Look-ups in named tables: a row name and a column name give one cell, copied from the table.

lali =
,bama,kasu,fes
zimul,57,196,205
bor,218,187,180
ziki,81,108,185

bama of ziki = 81
fes of ziki = 185
kasu of ziki = 108
bama of zimul = 57
kasu of zimul = 196
fes of bor = 180
bama of bor = 218
fes of zimul = 205
kasu of bor = 187

nalikof:
,nikorut,nabafu,mumilu,vologoz,dofa,rizogub,zem,sas
fiz,73,-300,677,-541,-317,-132,-586,195
pekife,908,4522,51,360,3049,2744,656,-2520
bub,3516,-291,-1287,-1472,-67,3323,-3616,-2677
tob,3115,1769,3418,1094,1002,-3100,6771,5563
vibosul,-6629,284,2884,457,190,2268,-3530,676
nuzoli,2355,-542,46,1211,-265,1850,706,2307
sekinud,1037,-8,-230,56,67,903,-110,333
pebiv,389,-23,-37,-37,-30,292,-43,178

nabafu of vibosul: 284
sas of sekinud: 333
sas of bub: -2677
mumilu of pekife: 51
vologoz of bub: -1472
dofa of sekinud: 67
nikorut of pekife: 908
nabafu of tob: 1769
mumilu of sekinud: -230
sas of fiz: 195
rizogub of vibosul: 2268
rizogub of pekife: 2744
zem of pekife: 656
nikorut of fiz: 73
vologoz of sekinud: 56
dofa of nuzoli: -265
Row with the largest vologoz: nuzoli

Table lof
,sen,vib,laf
narer,99,92,98
numezaf,233,103,60
dobatil,88,92,89
fid,104,51,89
pif,64,159,73
tizug,97,213,69
pib,181,59,137
nar,134,114,90

vib of fid is 51
sen of pif is 64
laf of nar is 90
laf of dobatil is 89
laf of fid is 89
vib of numezaf is 103
laf of narer is 98
laf of pib is 137
sen of tizug is 97
vib of pif is 159
sen of nar is 134
vib of tizug is 213
vib of pib is 59
Which row has the largest sen? numezaf

muz:
         geme  kulo  bir  san  borabof  bem  vaf  buk  tumaz  laferop
zusob     144   122   79   86      169  145  159  159    113      144
fab       152   138  131  139      146  140  157  155    148      133
bozirik    89   143  186  188       73  161  142  143     74      206
nede      150   146  143  135      156  150  145  151    149      149
rakup     144   120  107  112      158  133  144  136    136      126
pogutu    128   133  133  138      126  134  136  133    125      137
sese      151    72   92  104      176  144  207  176    140      137
zagetim   127   139  140  142      124  135  133  132    129      138
bopal     178   150  161  152      137  137  131  169    157      135
bafut     123   142  155  158      113  142  135  136    117      157
muv       122   165  163  169      115  144  145  137    141      147
rur       153   138  125  166      134  127  143  124    120      128
musol     198    92   67  130      125  106  135  165     58      121

What is the buk of fab in muz? 155
What is the vaf of bafut in muz? 135
What is the bem of muv in muz? 144
What is the bem of bopal in muz? 137
What is the geme of bozirik in muz? 89
What is the san of bozirik in muz? 188
What is the laferop of sese in muz? 137
What is the buk of bopal in muz? 169
What is the bem of zagetim in muz? 135
What is the vaf of bozirik in muz? 142
What is the geme of zagetim in muz? 127
What is the tumaz of zusob in muz? 113
What is the kulo of sese in muz? 72
What is the tumaz of bozirik in muz? 74
What is the borabof of nede in muz? 156
What is the san of musol in muz? 130

Table fitog
fields: relesus, pipu, mudamo, lil
bavofi: [38, 42, -27, 8]
tak: [-48, 48, -79, -22]
tode: [35, 45, -15, 12]
mabof: [-42, -53, 22, 0]
did: [39, 8, 26, 0]
vizo: [-13, 40, 11, 34]
lugu: [-49, -21, 22, 75]
dolaz: [-38, -12, 29, 91]

relesus of tak is -48
pipu of tode is 45
relesus of tode is 35
lil of did is 0
mudamo of bavofi is -27
relesus of mabof is -42
mudamo of dolaz is 29
pipu of lugu is -21

bovo:
fields: paludam, rig, zibegup, bes, kab, guve, tivid
dezivo: [122, 32, 131, 219, 138, 93, 88]
bepepi: [166, 142, 115, 125, 122, 120, 120]
piv: [21, 64, 92, 111, 81, 60, 136]
zesar: [127, 131, 137, 149, 145, 130, 118]
mitoki: [149, 99, 154, 154, 147, 141, 129]
vafak: [125, 119, 126, 132, 123, 124, 135]

kab of zesar: 145
tivid of mitoki: 129
guve of dezivo: 93
tivid of dezivo: 88
tivid of zesar: 118
paludam of mitoki: 149

ser.tsv
	bogiza	fug	sazos	lil	lerimu
dut	31053	33445	21813	30384	25552
fiv	30815	34282	32174	34193	32421
fuv	33407	35125	33885	34625	33698
ruz	33646	30386	50723	41620	40477
vibad	75521	13776	36162	21494	53945
zelip	35282	77692	9553	8310	11894
lep	39643	50059	30970	32339	40259
sav	49463	69479	26291	20404	29450
rus	39465	30180	32421	24937	24587
vikif	39996	32637	36314	32973	38470
rem	40855	39788	30615	33980	33706
lel	39072	40194	30718	31777	35262
tup	54238	37065	33532	28540	25000

What is the bogiza of vibad in ser?
75521
What is the bogiza of sav in ser?
49463
What is the lerimu of sav in ser?
29450
What is the sazos of tup in ser?
33532
What is the fug of rus in ser?
30180
What is the fug of sav in ser?
69479
What is the lerimu of lel in ser?
35262
What is the lil of sav in ser?
20404
What is the sazos of rem in ser?
30615
What is the lil of tup in ser?
28540
What is the lerimu of vikif in ser?
38470

kudugi:
	nuf	ges	befe
tov	51.6	53.6	64.8
sura	54.8	66.7	73.1
rimus	64.0	81.9	32.4
did	53.0	54.7	3.2

nuf of tov is 51.6
befe of sura is 73.1
ges of tov is 53.6
befe of rimus is 32.4
ges of rimus is 81.9
nuf of did is 53.0
nuf of rimus is 64.0
befe of tov is 64.8
nuf of sura is 54.8
ges of sura is 66.7
befe of did is 3.2
ges of did is 54.7

ranones
|  | novagod | livi |
|---|---|---|
| gibona | 38.97 | 43.39 |
| pami | 97.24 | 54.91 |
| modim | 31.14 | 52.04 |
| nake | 36.87 | 35.21 |
| vuk | 8.17 | 25.37 |
| favamil | 54.63 | 39.96 |
| voga | 55.76 | 11.43 |
| tikekel | 50.75 | 53.11 |
| riku | 52.28 | 54.18 |
| fop | 43.83 | 88.62 |
| fef | 46.06 | 13.53 |
| vore | 74.61 | 60.25 |
| mota | 31.67 | 35.72 |
| tave | 39.26 | 47.10 |

pami, novagod => 97.24
mota, novagod => 31.67
voga, novagod => 55.76
riku, livi => 54.18
tave, livi => 47.10
favamil, novagod => 54.63
modim, novagod => 31.14
vuk, novagod => 8.17
gibona, novagod => 38.97
vore, livi => 60.25
favamil, livi => 39.96
mota, livi => 35.72
nake, novagod => 36.87
vore, novagod => 74.61
vuk, livi => 25.37
fop, novagod => 43.83
tikekel, novagod => 50.75
pami, livi => 54.91
voga, livi => 11.43

boda
|  | gememi | vit | nevod | tekepi | bedile | soguzof | gar | muragup | totupe |
|---|---|---|---|---|---|---|---|---|---|
| gudeda | 0.784 | 0.107 | 0.688 | 0.251 | 0.635 | 0.213 | 0.088 | 0.418 | 0.646 |
| befopub | 0.662 | 0.434 | 0.378 | 0.423 | 0.532 | 0.076 | 0.462 | 0.089 | 0.670 |
| zor | 0.112 | 0.236 | 0.787 | 0.385 | 0.519 | 0.616 | 0.490 | 0.657 | 0.650 |
| sok | 0.560 | 0.778 | 0.742 | 0.651 | 0.124 | 0.400 | 0.222 | 0.697 | 0.115 |
| sis | 0.125 | 0.603 | 0.340 | 0.539 | 0.395 | 0.501 | 0.737 | 0.672 | 0.474 |
| bemu | 0.138 | 0.457 | 0.221 | 0.162 | 0.063 | 0.253 | 0.797 | 0.796 | 0.765 |
| pon | 0.630 | 0.538 | 0.332 | 0.497 | 0.648 | 0.411 | 0.186 | 0.263 | 0.431 |
| ges | 0.120 | 0.473 | 0.600 | 0.341 | 0.255 | 0.526 | 0.715 | 0.632 | 0.362 |
| pudunoz | 0.612 | 0.322 | 0.724 | 0.375 | 0.324 | 0.400 | 0.394 | 0.667 | 0.067 |
| mani | 0.206 | 0.448 | 0.396 | 0.286 | 0.319 | 0.278 | 0.067 | 0.406 | 0.278 |

What is the totupe of pon in boda?
0.431
What is the totupe of zor in boda?
0.650
What is the bedile of befopub in boda?
0.532
What is the soguzof of ges in boda?
0.526
What is the muragup of mani in boda?
0.406
What is the tekepi of ges in boda?
0.341
What is the bedile of sis in boda?
0.395
What is the gememi of bemu in boda?
0.138
Row with the largest nevod: zor

